Families of rows that turns and mirrors carry onto each other, the same ones carrying the whole set onto itself: the rest of each named row's family, in list order:
5 families of 3 rows:
vavi: [-44  18  -4   1  -6 -26  -9  40]
siv: [  5 -10  -6  40  17 -10   8 -28]
Nuv: [  2 -32  22 -11 -17  21  -2 -25]
Sezu: [-24 -57  14  38   5  -9  14  12]
Finap: [ 11 -11 -16  57  -3 -24   7  22]
Fevar: [-41  26  26  12  11 -23  11   8]
Lomu: [-22  31 -14  10 -17 -24 -15  40]
tufep: [-13 -14  20 -14 -44  30   2 -13]
savo: [  7 -17 -15  55   9  -4  13  -6]
livi: [-35  -5  14   1 -40  41   0 -10]
dalod: [ -5 -18  15 -13  -3 -37  17  40]
digag: [  1 -40   7   0 -35  27   3  41]
vavu: [ 18  17  14 -13 -22  23 -18   6]
dutem: [-16  -7   3  70 -19  16 -12   2]
muno: [-55   9  11  -5 -15   0   5  45]

Which other rows belong to the same family as savo? vavi, tufep
Which other rows belong to the same family as dutem? Fevar, vavu
Which other rows belong to the same family as livi? siv, Lomu

Families of rows that turns and mirrors carry onto each other, the same ones carrying the whole set onto itself: the rest of each named row's family, in list order:
4 families of 8 rows:
par: [-20   4   6  34 -43  22 -48   9  -6  12  37 -33  16  29  25   1 -37 -25
 -72 -39   2 -20  54  20  27 -18]
lavi: [ 17 -14   9  27  37 -18 -13  -2 -25  29 -13  -3  49 -19 -18  39 -38 -26
 -18  -7  33   2  42  -1  18  25]
sor: [ 78 -43  22 -24 -39  -6  -4   9  -4 -14  25   1  22  -9 -29  15 -38  -3
 -27  17  29   8  11  45  -2  20]
fadak: [  3   5  40  11 -13 -12 -48 -13   8  15  25 -42 -24   7 -11  28 -42 -30
   1 -11   5   7  36  79  24  24]
farom: [ 85 -37  25 -21 -29  -7 -10  -7 -17  -6  29  -6  20 -10 -29  10 -53 -12
 -28  23  23  11  15  45  -9  25]
nake: [ -9 -12  23  12 -64 -17  24   9  -8  41  54   9  -8  25  -8 -20 -38 -10
   4  17 -14 -53  29  34  -6  -1]
Sezo: [ -3  12  32   4 -14  -7 -42 -12  18  31  36 -43 -11   6 -29  30 -26 -32
  -8   0  11   4  46  83  18  16]
bakup: [ 19  -9  -5  42 -60 -20 -21   6 -28 -10  25  -2  59   6  20 -47 -37  -9
 -20 -15  35  13   8  -8   3  26]
kat: [ -6   6  11  12 -65 -14  17  14 -13  39  60   2  -2  26  11 -32 -44 -10
   7  11  -2 -50  26  49  -1 -18]
mirun: [ 71 -45  22 -33 -35  -3 -12   6  -5 -19  29  -2  14 -18 -10   5 -41 -14
 -25  26  23  10  14  48  -7   6]
Migom: [ 12  16 -16  -4 -36  -4   1 -25 -63  41  38 -39   6 -20 -26  20  -1  11
 -23  -2   7 -24  33   5  15 -20]
toma: [ 14 -14   6  39  39 -13  -6   4 -14  25  -8  -6  51 -17 -19  26 -41 -37
 -15 -11  31 -12  32  -4  35  -2]
kera: [ 33  11  25  21   1  -1  -7  33 -44  -1  27  28  28  57  14  31 -64 -52
  -1 -10  12 -19  19  32 -26  -3]
muke: [ 29  11   6   0 -34   7   4 -17 -54  46  26 -37   7 -16 -35  15   4  30
 -27  -8   7 -25  34  18  32 -18]
Zol: [-14  13  17  38 -42  26 -34   7  -2   7  25 -42  25  31  39  -2 -33 -26
 -77 -21  23 -18  46  25  14 -18]
ridet: [ 76 -28  31 -27 -42 -16 -10   3  -6 -19  30   0  20 -14 -23  13 -42  -3
 -27  27  15  18  42  43   5  18]
gub: [ 27 -11  13  34 -62 -27 -26  -2 -22   3  21  -1  57   5  18 -56 -22  -7
 -21 -20  37  14   3  -3  -2  11]
zamet: [ 30   3  -6  17 -30   2   2 -16 -63  29  31 -48  14 -20 -29  22  -1  31
 -17  -5   3 -34  24  13   9 -16]
Zud: [ 33 -12  10  27 -46 -20 -23  -6 -14 -14  30 -12  52   9  29 -50 -30  -1
 -15 -14  40   9  19 -19  -3  32]
volag: [ 13   6  25   4  -3   1 -16  28 -47  -8  46  30  40  53  10  27 -51 -70
  -7 -12   4 -27  21  33 -11   4]
nefar: [ 28 -10   5  44 -47 -18 -13  10 -26 -16  18   9  45   3  23 -58 -41  -2
 -22 -16  36  11  17  -9  -5  17]
Tevu: [-20  14  12  33 -43   6 -39  22 -10   8  38 -36  14  36  32   4 -23 -19
 -69 -40  14 -18  50  16  26 -23]
Rinas: [ 32  10  -5   6 -25  -8 -10 -14 -55  41  38 -44  12 -16 -26  21   3  31
 -21  -3   0 -27  26   8  32 -16]
gikor: [ 26  -7   5  31  41 -11 -15 -11 -14  50  -6  -1  40 -19 -22  28 -40 -36
 -21 -15  28 -17  42  -3   6   7]
vemi: [-13   0  11   3 -63 -19  24  32 -18  30  48   7 -14  29  -5 -23 -49  -9
  11  14  10 -51  26  26   6  -9]
Kopaf: [-11  -1  12  16 -65 -28  16  17 -14  33  49  12  -9  23  -1 -24 -34   1
  -3  20  -9 -52  28  46   0 -15]
Mal: [  6   4  37  11 -13  -6 -34 -14  12  23  36 -34 -17   1 -19  28 -29 -26
  -1 -20   6   8  44  94  15  15]
vakit: [-18  13  19  32 -44  19 -54  18  -6  13  20 -35  28  27  21   7 -40  -9
 -79 -31   0 -15  49  18  21 -15]
fabo: [ 13 -17  11  29  50  -4 -12  -3 -17  35  -3  -4  51 -14 -11  29 -43 -34
 -18   0  26   3  30  -3  23  11]
Div: [ 17 -11  28  10   0  -4 -15  20 -51  -7  34  31  28  62  19  17 -58 -60
 -13  -7  14 -29  12  38 -20   3]
dudug: [ 25  -8  10  13  -5  -3 -22  21 -32 -15  35  28  31  62  24  24 -63 -64
  -7   0  13 -30  22  23 -19   3]
nufe: [ 10  13  44  15 -25 -11 -46  -8   2  21  25 -37 -14  10 -22  12 -31 -36
 -11 -10  22  -5  52  96  28  15]

Which other rows belong to the same family as fadak? nake, mirun, toma, gub, zamet, volag, vakit
Which other rows belong to the same family as kat? lavi, farom, Sezo, muke, nefar, Tevu, dudug
Which other rows belong to the same family as ridet? Migom, kera, Zol, Zud, gikor, vemi, nufe

Families of rows that turns and mirrors carry onto each other, the same ones carrying the whole set onto itself: the rest of each named row's family, in list order:
3 families of 6 rows:
gev: [-40  21 -38  -5  -5 -10  -4 -36  24 -24 -20  -8   6 -14  -3]
moted: [ 21 -14 -57  41   6   9 -31   0  12   9  21 -21 -10  -3   1]
tis: [ 14 -51  -4   9  34  -5   4  29  22  37 -23 -14 -15  18 -11]
sapen: [ 14  -9 -58   0   5  31 -48  15  20  10   5  -8  16  -6  -9]
viron: [-10  28 -34 -31  -3 -29  -5 -34  35  14  17  -1  -7 -26   2]
gedur: [ 18  23  18 -25 -24 -15  -4  20  10  32 -21  10 -41 -16 -23]
Feka: [  0  10  22 -42  38 -10  -7 -28  14 -16  16 -11  17  32   8]
bip: [ -2 -22  22  -8  46 -13  -9 -28  18 -30  -3   0 -12  44  13]
Zetig: [ 32  26  15  -2 -11  30 -51   0 -12 -18   1  10 -20  21  -5]
rav: [-20  -4 -48  -8   9 -42  -7 -28  36 -21  10   2 -22 -14   0]
Sonep: [-10 -40 -16 -16   8  17  20  26  -3  49 -26 -12  -5  12  14]
gesam: [ 31  14  17  22  -3  -8 -25   4 -25 -31  16 -11 -36  27  -7]
lif: [ 20  15  11  -4 -10   7 -13 -12 -57 -13   0  -7 -16  29 -31]
noze: [-27  -4  28 -17  19  16   7 -17   4 -19 -26  -8   1  37  29]
fabav: [  5  -1   2  -6 -12 -50  11  33   7   6 -15  -1 -49 -12 -28]
Lom: [  6 -12 -61   7  -9  25 -18 -17 -29  18  22 -13   2   5   7]
rado: [-11  12  -9 -13 -18 -26  14  13 -10  12 -41  -6 -18 -16 -53]
Vebo: [  8 -30   1 -35  35   3  -4  40  19  30 -19 -15  19  18 -20]

Which other rows belong to the same family as Feka? sapen, viron, gedur, Zetig, Vebo
Which other rows belong to the same family as gev? Sonep, lif, noze, Lom, rado

Families of rows that turns and mirrors carry onto each other, the same ones carrying the whole set onto itself: the rest of each named row's family, in list order:
3 families of 5 rows:
seme: [-29  -4  17  15 -65  12  -7  45  27   7 -18 -10  35 -49  25  -4 -37  -6
  36 -18 -19]
Mez: [ -8 -28 -33 -67  18 -47  17  -2  17  35 -10 -11  51   6  28  -7   8 -20
   5  -8  18]
lim: [-13 -48   5 -84 -20   0 -15  30 -10  24   9 -19  77  18   5  30 -18 -28
 -18  17   5]
lin: [-37 -13   4  -1 -67  13  -1  10  32 -11 -26  22  26 -34  48 -18 -42  -5
  44   6 -16]
duzi: [-45   3  -4   3 -59   9 -19  36  18  -4 -32   6  28 -34  29 -29 -28  -7
  50 -22  -5]
nuge: [ 13  13 -27  10  -8  -1  32  30  38  22 -22 -18  53 -32  29  -7  -7  16
  27 -23   5]
gusig: [  8 -36 -24 -55  23 -33  33 -20  23  24 -17   5  35   8  46  10 -12  -4
  -6   5   5]
mig: [-23 -15  27 -52 -61  16  -3  14 -22 -33 -15  20  26 -14   9  31 -63 -19
  -7   4  -3]
baz: [ 20 -30 -31 -52  12 -17  22  15  29  44   0 -18  61  16  30   3  15  -6
   4  -3  17]
dov: [-42 -11  27 -53 -58   1 -21  36 -32 -15 -18   4  15 -22  -1  24 -49 -29
   5 -24  -1]
Nazo: [-10  29 -47  -8  -3 -14  27  19  23   5 -32 -13  64 -29  25 -21  -8   6
  27 -17  23]
dufa: [ -7  13 -39   2  -1   3  37   3  29  -2 -36  -2  69 -38  39  -6 -31  22
  16  11   4]
Banet: [-44 -50  -4 -89  -9 -15 -30  30 -24  15 -12 -13  65   4   1  15 -24 -14
 -16  11   1]
bub: [-25 -64  -1 -79 -10   7 -23  13 -11   1 -17   3  63  16  20  16 -31   3
 -19  35 -10]
kis: [-31 -25  41 -44 -70   6 -16  39 -12   0   2  -8  37 -21   2  30 -52 -42
   1  -5 -10]

Which other rows belong to the same family as mig? lin, gusig, dufa, bub
Which other rows belong to the same family as Banet? Mez, duzi, dov, Nazo

